In the data rows, 128 means zero.
Here are some points, one per row:
[185  97 117 154 164 129 111 157 103 111 187  94  87 109  65 140 102 125 149
 125 120 124 139 160 111 110 149 103  95 150 166 180 164 122 159  79 101]
[108 157 130 113 130 191 149 139  86 140 146 162 135 191  77 176 131 122 135
 111 196 113 149  76 144 133 133 130 145 148 125 152 112 120 149 160 142]
[138  62  95 142  69 184 156 122 152 127 100 140 105 126 143 130 105 127 112
  53  90 129 136 123 187  97 125 109 140 211 130  74 214 131  73 170 119]
[129 121 129 138 191 156 178 159 138 146 126 128 134 111  54 104 155 106 122
 146 104 107  72 127 134 186 135 158 169 139 102 144 128 183  73  87 108]
[ 57  98 127 146 107 100 124  73 126 161 161 153 108 184 134 144  98 116 133
 152 176 113  69  92 103 194 182 117 153 113  98 128 165 156 148  93 192]
[109 143 113 134 119  88 184 117 169 142 139  55 154 130  98 117 169 137 141
 153  80 140 114 129  83 168  63 159 125 128  95 176 130 108  52 158 174]
[119 173 166 128 109 127 151  98  71 159 135 133 137 119 163 118 222 113 137
  87 119  69 141 144 164  92  93 111  68 128 109 176 114 187 173 131 131]
[108 184 173 102 147 126 116 119 168 179 122  70 105 110 146  73 157 141  55
 171 150 116 154 157  88 154 118  99 132 158 133 136 180 140 162 138 170]
[163  88 117 185 157 151 137 120 110 130  97 117 153 145 134 166  81 150 153
 118 133 108 192 133 100  68 136 200 105 121 118 112  81 168 106 143 148]
[128 146 105  88 138 136 124  76  97  96 138 140  92 138 131  90 126  65 193
 134 116 145  90 131  50 165 108 149  68 169 189  99  84 119 104 178 133]
[105 155 109  90 197 125 141 121 181 154 116 122 128 153 124 124 139  70 187
 128  85 156 161 138 126 130 158  85 171 146 140 119 111 206 135 140 176]
[184 128  59 134 153 116 116 110 147  99 201  76 111 144 189 122 134 155  93
 133 181 162  96  83 135 191 140 100 139 106 148 126 137 158 144 133  51]
[ 97 112 149 222 159 150 135 116 108 146 171 151 125 150 193 106 114 127  65
 171  86 153 110 188 170 150 169  86  85 103 141 178 119  88 124 165 108]
[ 94 166 140 144 139 146 165 157 155 105 145 105 108 139 103  56 156 110 130
 101 132  92 109 113 170  89 149 149 146 105 121  86 101 155 150 196  96]
[ 84 103 142 120 141  83 131 137  85 167  76  79 131 167 136 167 176 176 149
  93 135 182 122 108 180 121 135 148  83 112 183 129 121 127 109  77 126]
[164 151 140 165  69  70 169 110 218 130 131 115 135 126 129 109  99  84  71
 119 133 123  97 142 133 109 101 129 144 122 168 162  82 170 131 116 189]
[150 147 220 171 119 155  87  95 142 173 116 120 201 153 135 154 140 131 152
  86  93 134 153 129 107 178 154 144 141 114 130 106 168  83 198 112 126]
[132 108 174 116 179 105  87 152 178 137 133 155 110 132 175  94 141 121 165
 117 203 150 170 146 150 126 118 160 104 126 101 149 120 136 120  99 182]
[138 125 122 156 159 120 178 170 108 121  57  66 125 131 169 124 134 113 130
 135 142 110 167 125 144 137  94 100 102 140 138 105 193 114 130  50 130]
[ 80 110 143  94 100 144 129 111  94 120 134 112 112 159 142 139 107  99 140
 151 172 127 181 207 153 149  87 160 214 126 118 104 100 123  92 124 130]
[136 155 183 106 125 114 112 214 160 125 117 131 159 177 124 173 131 132 106
 155 129 126 139 130 105 119 202  93 166 186 118 106  68 140 129 149 122]
[ 93 155 106 161 105 104 189 205 159 208 132 113 101  98 111  85  99  96 159
  96 133 143 144 127 117 110 124 131  83 139 135 101 130 156 147 136 106]
[129  99  94 123 117 105 138 126 125 189 166 161 116 115 149 107 149 129 121
 120  62 116 111 154  78 106 119 117 122 137  26 111  88  62 123 101 108]
[161 111 117 128 103 138  72 145 192 104 106 116  97 140  78 127  86 177 174
 105 144  44  95 146 145 172  83 148 133  96 165 172 145 137 169 108  60]
[185 146 140 165 123  69  82 130  97 150 178 170 104 224 107 146 158 129  81
 110 127 130  99 140 156 140 116 116 173 175 117 112 137 126 116 111 125]
[133 156 100 127 103 149 157 121 130 108 122 141 139 103 107  97 128 185 110
  45 118 126  97 199  30 122 158 129 153 124 154 119 115 115  82  72 152]
[100  95 108 150 126 236 112 147 141 137 144 114 157 141 176 120 137 114 116
 144 127 127  80 102 116 103 101 140 130  86 100 150 130 136  90 115 116]
[115 154  97 156 118  85 102  75 115 134 107 115 185 140 149 144 102 117 141
 124 194 136 126 138 158  49  95 126 153 137 140 101 156 149  50 128  80]
[141  87  83 132 129 143 143 163 132 135 134 109 147  72 130 118 154 188 120
 140 197 117 141 152  74 149 192  70 141 170  88 149 136 159 135 194 145]
[116 112 130  54 147 109 134  95 124 155 108 178 160  78  76 122  49 113  70
 143 133 201 108 122 120 104 134 153  81 113 182 148 130 155 168 143 116]
[ 87  92  97 103 131 129 114 179  94 153 109  75 181 122 120 111  75  93 112
 188 133 129 155  88 137 144 114 116 112 154 160 110  90 140 146 103 119]
[176 117 147 167  65 159 100  96 111  86 168 134 155 119 146  99 110 133 151
 136 134 147 141 101 130 198 169 123 100 120 131  69 139 138 147 135 135]
[196 147 125 105  90  94 214 142 137 155  88 182  85 122 153 119 146 143 157
 148 123  83 159  91  80 123 193 125 144 149 148 173 105 114 110 145  97]
[136 127 115 132 114  93 123 154 119  69 121  69 119 131 122 117 149 126 108
  79  79 146 134 107 185 129 156 146 180 104 107 131 155  94 185 138 119]
[ 70 172 126 149 127 141  94 120 189 124 115 103  45 130  80 216 127 134 103
 166 120 130 172 115 128 101  88  90 104 131 112  64 112  69 110  98 123]
[123 141 120  96 133 124  93 154 101  82 114 139 108 110 138 125 124 104  84
 180 157 163 100 108 127  63 168 190 133 137  60 164 158  86 147 115 123]
[ 64 133 161 134 148  93 103 150  85 110 119 140 149 125 109  73 124 145 196
 121 115  87  65 119 118  89 155 140 148 193 145 115 185  89 119 151 107]
[131 174 110 151 212 143 147  81 124 132  76 159 133  86 163 141 115 117 108
 117 127 109 139 115  79 164  85  85 142 144 115  75 104 130 135 135  91]
[169  79 159 124  99  91 168 109 101 104 138  86 146 188  73 158 119 147  94
 118 122 188 175 130  85 119 122  88 126  77 149 151 209 108 124 167 113]
[157 110 128 111 163 145  91 105 195 103 125 149 139 152 120 179 129 103 156
 146  72 127  76 142 131 126 110 128 163  93 166 144 197 116 167 147 150]
[176 140 155  94 143 112 177 188 138  96 103 159 154 118 117 153 153  86 150
 120 169 124 121 191 137 163 109 141  82  63  70  71 131 104 131 190 140]
[113  74 180 174 120 156  92  92 143 111 103 103 132 116 114 179 151  97 110
 147 127 150 127  92 101 104 156 111  91 127 103 151  94 129 117 126 111]
[118 148 121 190 114  61  94 160 114  97 106 167 158 135 149  59  92 160 179
 163 114 119 122  85 105 118 113 128 128 136  99 106 111 104 172 130 160]
[145 176 133  94  93 163  83 131 155 112  82 146 102 160 141  55 172 110  95
 136 121 145 129 154 106 127  94 125 159  83 119 190 137 182 111 144 105]
[174 107 106 103 135 120 105 154 114 138 162 125 141  91  78 134 146 120 179
  72 149 179 110  81 153  83  68  33 162  84  79 131 120 125 119 124 127]
[ 88  98 115  89  96 119 153  85 129  84  90 100 161  98 168 161 135 101 110
 128 149  66  96 121 167 122 143 102 110 131 125 102  68 103 146 114 117]
[170 108 131 108 104 152  77 108 154 189 171 114 137  76 119 112 106 130 128
  88 143  82 135  73 177 130 132 103 165 133 197 129 165  47  80 170 135]
[139 121 110 139 172  87 147 115 150  90 162 168 194 132  50  99 172 136 111
 150 142 126 157 126 138 151  83 126  95 164 143 129  94 125 120 147 128]
[ 85 132  68 154 131 124 127 151 147 143 157 141 114  70 148 163 188  85 145
  95 159 167 169 203 124 131 168 178 155  95 189 159 107 105 138 112 100]
[152 168  98 138 142 137 122  60 132  92 144  92 109 133 107 134  82 150 163
 101 160 154 108 159 176 125 142 128  94 166  61 131 165 125 134  95 129]
[ 79 129 137 109  80 119 125 139 117  97  83 160  93 160 129 115 137 132 158
 143 128 147  96 153 133 126 102  94  92 136 131 153  93 106 126 118 123]
[135 127 116  96 130 138  80 180 124 114 138  95 168 116 125 193 140  84 113
 142 142  80  65 122  95 123  80 163  72 174 153 130 133 132 162 175 206]
[135 136  76 131 123 138 100 107  89 205  97  98  96 168 148 170 143 223 131
 137 115 176 106 131 125 109  65 194 149 128 130 101  78 113 173 164 118]
[173 132 190  42 147  97 137 131 162 182 183  98 106 136 161 129 126 138 128
 157  91 105 106 129 148 114 135 156 114 155 121 117 114 176  92 114  76]
[ 93  96 221 122 111 137  88 113 160 114 129 129 127  65 112 101 167 187 129
 132 112 154 126 116 115 114 115 111  75 140 129 132 109 172  97 141 116]
[147 178  96 163 129 162  77 158  73 139 102 157 120  80 121 159 134 117 119
 151 132 103 145 155 146 170 149 128  92  80 150 141 117 106  64 123 127]
[130 190  73 128 111 175 141 127 129 141  84 126 164 134 137 123  73 162 141
 136  76 165 108 157 168 114 220  62 122  82 153 155 104 120 122 111 179]
[181  61  82  97 133 123 128  78  79 143  79 121  98  94  54 109 167 142  83
 164 103 110 155 131 183 122 152 168 141 132 107  87 117 122 141  94 168]
[120 131 136  98  95 179 179  97 121 139 202 138 136 134 128 152 135 146 161
 203 126 117 172 178 163  79  91 115 152 164 139  96 159 118 180  92 131]
[141 167 157 176  89 103 169 127  96 127 135 142 119  39 132 172  84 130 169
 132  96 176 100  79 157 171  77 176 184 150  88 135 178 159 145 141 112]
[ 85 121 101 149 125  98 134 180 140  63 166 229 159 100 189 198 152 182  79
 113  80 117 148 110 146 148 150 135 126 120 177 120 158 137  94  87 173]
[ 89 142 177  84 184  95 144 102  85 137 162 153 112 132 117 113 114 156 123
 116 143  53 135 132 136 132 128 131 118  73 122 153 139 144  96 214 148]
[117  48 121 124 107  87  66  99 129 125 111 147 142 128 143  95  69  74 128
  79  97 108 151 130 148 185 142 118 175 157  94 167 131 123 173 125 109]
[157 134 131 116 147 167 181 156 158 101  95 150 119 139 166 133 122 182 131
 147 117 101 131 148 125 101 119 109 124 136 122 154  84 135 133 138  83]
[105 166 137  46 115 169 132 120 145 128 154 151 163 169 143 107 112 114 137
  64  92 135 186  71  95 182 161 197  57 108  93 135 129 109  94 104 133]
[127 123 105 129 108 112 104 137  80 136 130 125 130 129 139 124 115 135 117
 166 125 105 148 141  89  86 127 127 151  31 127  25 184 166 121  99  71]
[152 122 187 109 160 160 170 151 115 114 110 145 122 128 155  95 118 155 114
 132 213 173  83 102 135 122 135 139 169 111 171 127  79  70 106  82 152]
[116 121 105 169 112 124 141  69 140  93 119 172  60 133 147 124 160  84 118
 152 121 126 130  57  97  97 143 132 132 106 134 123 145 133 181  98 159]
[100  99 154 143 156 151 107 148  49  79 149 105  79 126 125 142  71 104 104
  97  99 139 191 126 111 104 101 148 130 139 138 172  78 132 132 123 155]
These points spread out most along one direction. Take the direction at right angles to it along which they spread out most. Go by this last direction. How many in every 100 of the points above lie lower along it than each point below? Round to a whole number. More than half of the points above lie lower than the first one.
[147 178  96 163 129 162  77 158  73 139 102 157 120  80 121 159 134 117 119
 151 132 103 145 155 146 170 149 128  92  80 150 141 117 106  64 123 127] 7
[152 168  98 138 142 137 122  60 132  92 144  92 109 133 107 134  82 150 163
 101 160 154 108 159 176 125 142 128  94 166  61 131 165 125 134  95 129] 55
[164 151 140 165  69  70 169 110 218 130 131 115 135 126 129 109  99  84  71
 119 133 123  97 142 133 109 101 129 144 122 168 162  82 170 131 116 189] 91
[ 94 166 140 144 139 146 165 157 155 105 145 105 108 139 103  56 156 110 130
 101 132  92 109 113 170  89 149 149 146 105 121  86 101 155 150 196  96] 72
[115 154  97 156 118  85 102  75 115 134 107 115 185 140 149 144 102 117 141
 124 194 136 126 138 158  49  95 126 153 137 140 101 156 149  50 128  80] 17
[138 125 122 156 159 120 178 170 108 121  57  66 125 131 169 124 134 113 130
 135 142 110 167 125 144 137  94 100 102 140 138 105 193 114 130  50 130] 13
[138  62  95 142  69 184 156 122 152 127 100 140 105 126 143 130 105 127 112
  53  90 129 136 123 187  97 125 109 140 211 130  74 214 131  73 170 119] 59
[157 110 128 111 163 145  91 105 195 103 125 149 139 152 120 179 129 103 156
 146  72 127  76 142 131 126 110 128 163  93 166 144 197 116 167 147 150] 94
[ 85 121 101 149 125  98 134 180 140  63 166 229 159 100 189 198 152 182  79
 113  80 117 148 110 146 148 150 135 126 120 177 120 158 137  94  87 173] 23
[ 57  98 127 146 107 100 124  73 126 161 161 153 108 184 134 144  98 116 133
 152 176 113  69  92 103 194 182 117 153 113  98 128 165 156 148  93 192] 83
[141  87  83 132 129 143 143 163 132 135 134 109 147  72 130 118 154 188 120
 140 197 117 141 152  74 149 192  70 141 170  88 149 136 159 135 194 145] 70
[100  95 108 150 126 236 112 147 141 137 144 114 157 141 176 120 137 114 116
 144 127 127  80 102 116 103 101 140 130  86 100 150 130 136  90 115 116] 30
[ 93  96 221 122 111 137  88 113 160 114 129 129 127  65 112 101 167 187 129
 132 112 154 126 116 115 114 115 111  75 140 129 132 109 172  97 141 116] 58
[184 128  59 134 153 116 116 110 147  99 201  76 111 144 189 122 134 155  93
 133 181 162  96  83 135 191 140 100 139 106 148 126 137 158 144 133  51] 93
